In the data rows, the value 128 means zero.
Here are some points, each followed by its number:
[113 146 159 156 102 107 133  90 168 114 138 119 132 121 152 111] 0
[127 102 176  97 109 156  66  89 136 206 173 110 108 123 143  81] 1
[155 157  88 127  76 142 100 133  82 144 142 104 116 152 138 141] 2
[132 136 131 127 171 134  86  83 100 165 157 139  90  98 119 131] 3
[170  98 201 139 133 182   9  70  91 153 140 157  88 103 125  90] 4
[123  92 140 185 152 134 153 134 149 111 182 137 104  80 129 147] 5
[104 141 148 152 113  99 147  90 196 109 124 141 133 118 137 106] 6
[134 181  93 101  85 110  84 125  31 111 169  89  70 108 119 193] 7
[126 117  88 104 114 163 151 148  94 126 125 152 138 119 128 152] 8
[ 85 136  65 143  76 147 155 170 140 136 168 105 147 134 106 161] 9
[107  44 146  82 160 206 103 115 122 173 163 134  91  90 117  46] 10
[192 140 111 166 126 141  75  64 111 150 169 126 109 108 134 140] 11
[124 135  91 157 143 157 141 130 181 145 173 134 127 124 117 147] 12
[153 178  92 134 182 118 120 122  57 133 113 143  73 109 124 134] 13
[161 128 143 147 205 126 128 141 153 149 150 141 114  64 131 147] 14
[107 152 147 149 113 103 136  91 181 113 133 132 131 121 142 104] 15
[ 93 172 133 137 111 115 160 150 152 177 106 132  94 159  91 145] 16
[141 153 143 106 119  96 130 137 153 152 113  98 160 149 140  95] 17
[155  97  83 160 177 162 152 137 156 108 113 151 143 162 146 102] 18
[125 112 163  91 148 149 165 121 110 120 106 146 131 169 148  91] 19
[125 102 146 180 142 124 165 142 153 111 181 159 100  81 125 130] 20
[108 110 157  84  78 134 185 130 158 130 125 148 198 158 101 113] 21
[142  92 124  98 191 149 185 193 163  81 101 122 153 159 146 124] 22
[158 159 100 118  76 130  98 141  77 152 134 116 122 132 141 141] 23
[120 158 142 145 122 131 129 134 123 159 121 108 106 152 122 135] 24
[ 91 152 146  89 108 114 147 128  72  87 163 125 148 122 130 189] 25
[122 107 127  90 105 122  79  91 145 107 100 128 171 137 138 114] 26
[157 180 104 103  89 120  72 115  32 109 162  90  67 105 135 202] 27
[120 102 130  88 112 125  72  95 163 100 103 137 173 121 123  98] 28
[114  93  90 137 106 136 129 113 148 129 147 134 113 106  98 133] 29
[109 149 169 132  45 107 106 122 100 113  44 112 160 139 113 158] 30
[ 98 145 144 148 116  97 150  90 178 118 138 137 132 112 143 106] 31
[132 103 125 120 187 120 192 201 197 113  70 113 184 150 148 137] 32
[102 124 110 175 116 137 116 142 134 120 140 146 119 104 108 133] 33
[165 112 102  80 172 157 103 120  67 138 112 117  80 131 134 125] 34
[131 111 118 117 167 118 198 196 188 103  77 110 182 159 150 137] 35
[ 87 174 203 155 124 117 139 153  89 158 136 135  90 144 142 187] 36
[194 173 147 117 176  68 158 143 132 118  69 139 149 150 167 128] 37
[121 110  74 157 152 145 159 112 108  93 127 132 111 135 110 157] 38
[143 119 126 105 132 113  72 118  70 143  91 126 114 140 136 128] 39
[176 109  53 135 213 151  86  61 100  58 150 163  69  93 151 113] 40
[137 152 127  78  30 140  78 110  79  96  78 128 153 124  72 147] 41
[169 125 122 140 130 120 105 118  99  74 147 136 110 102 155 108] 42
[109 118 176 121  98 124  87 190 133 213 147 123 167 131 115 120] 43
Which five points above are nearest to each new point? Their numbers follow each, nearest first.
[170 171 159 123 177  67 170 155 123 129  75 139 143 151 171 140] : 37 17 35 19 24
[174 116  50 134 203 163  78  47  95  63 161 148  64  97 146 116] : 40 42 11 34 3
[105 109 175 110 108 116  82 144  88 120 130 169 112 116 123 122] : 39 33 42 24 26
[141 115 165 127  98 119 138 114 154 165 109  99 169 145 149 112] : 17 0 24 15 26
[132 117 122 106 126 107  70 115  78 134  79 133 109 147 134 135] : 39 34 23 26 24
[111 127  96 162 141 143 145 132 159 155 171 128 121 133 133 150] : 12 33 29 24 5
[132 146 127  65  30 126  81 110  64 123  70 113 154 122  90 143] : 41 30 23 39 26
[148 113  51  73 145 120 154 147 132  94 161 125 177 128 145 130] : 8 38 18 22 29
[188 156 132 187 131 141  90  23 125 153 136 116  84 112 100 132] : 11 3 24 0 42
[140  95 117  93 190 143 175 180 147  87 101 107 151 157 151 140] : 22 35 32 18 19
[137 115 123 182 134 169 151 162 174 143 107 135 154 169 167  77] : 18 17 12 19 24
[187 125 193 140 160 126  81  61 130  79 106 132  72 135 130 119] : 42 3 11 4 39
[120 122 173 109 100 114  67 125  62 108 122 147 103 122 120 119] : 39 42 23 3 26
[107 149 163 126  62 109  89 106 123 133  91 122 148 120 128 154] : 30 26 0 24 41
[ 90  96  71 125 114 126 133 118 152 125 137 131 116  99 100 125] : 29 33 12 38 8
[164 174 157 106 176  76 168 148 133 119  67 126 158 153 174 140] : 37 17 35 32 19
[172 164 163 112 186  72 153 155 133 117  71 135 136 147 164 139] : 37 17 19 35 32
[181 146 109 155 126 148  78  56 139 143 157 143  99 111 130 144] : 11 3 42 29 12
[140 119 208 152  70 116  57 132 141 118  90 134 128 145 117 140] : 30 26 0 24 39
[137 141 145 109 113  95 123 142 159 166 121  95 164 152 143  88] : 17 24 0 15 26
[128 161 135 142 109 133 120 128 121 152 111 109 107 151 111 137] : 24 16 2 23 17
[144 142  62 101 143 142 139 139 122 113 142 158 130  91 135  97] : 8 42 29 33 38
[186 141 217 140 123 194 161 158 119 124  76 110 128 199 149  98] : 19 24 17 37 22
[169 171 153 109 177  72 168 147 135 128  73 132 152 151 167 138] : 37 17 35 19 32
[146  97 114  99 184 142 164 184 154  77 112 124 162 157 145 129] : 22 35 32 18 19
[ 89 148  51 153 130 128 241 207 157 182 190 100 164 171 135 153] : 9 12 16 35 8
[ 99  90  76 137 120 133 128 112 152 133 158 138 105  98  98 129] : 29 33 12 38 5
[131 145 148 115 111  93 130 145 163 164 125 105 159 149 150  87] : 17 0 24 15 31
[143 152 135  99 119  99 134 140 156 152 105 107 165 158 136  87] : 17 24 26 15 19
[213 108 129 156 109 163 136 142 163 126 136 113 137 164 159 110] : 18 17 42 24 12
[ 97 100  83 136 102 129 123 116 138 143 164 112 112 112 100 124] : 29 33 12 9 38
[181 153 155 191 135 133  91  14 129 153 133 112  88 115 103 141] : 11 3 0 24 15
[ 92 125 104 156 144 152 172 144 162 132 167 128 125 141 120 144] : 12 33 29 9 38
[189 177 158 111 185  85 170 143 135 118  65 122 151 169 167 132] : 37 17 35 19 32
[125 129 175 120 103 114  74 137  78 105 111 163 120 128 124 114] : 39 42 26 23 24
[ 98 192 209 155 118 113 151 131  81 143 124 130  87 151 145 190] : 36 24 16 25 0
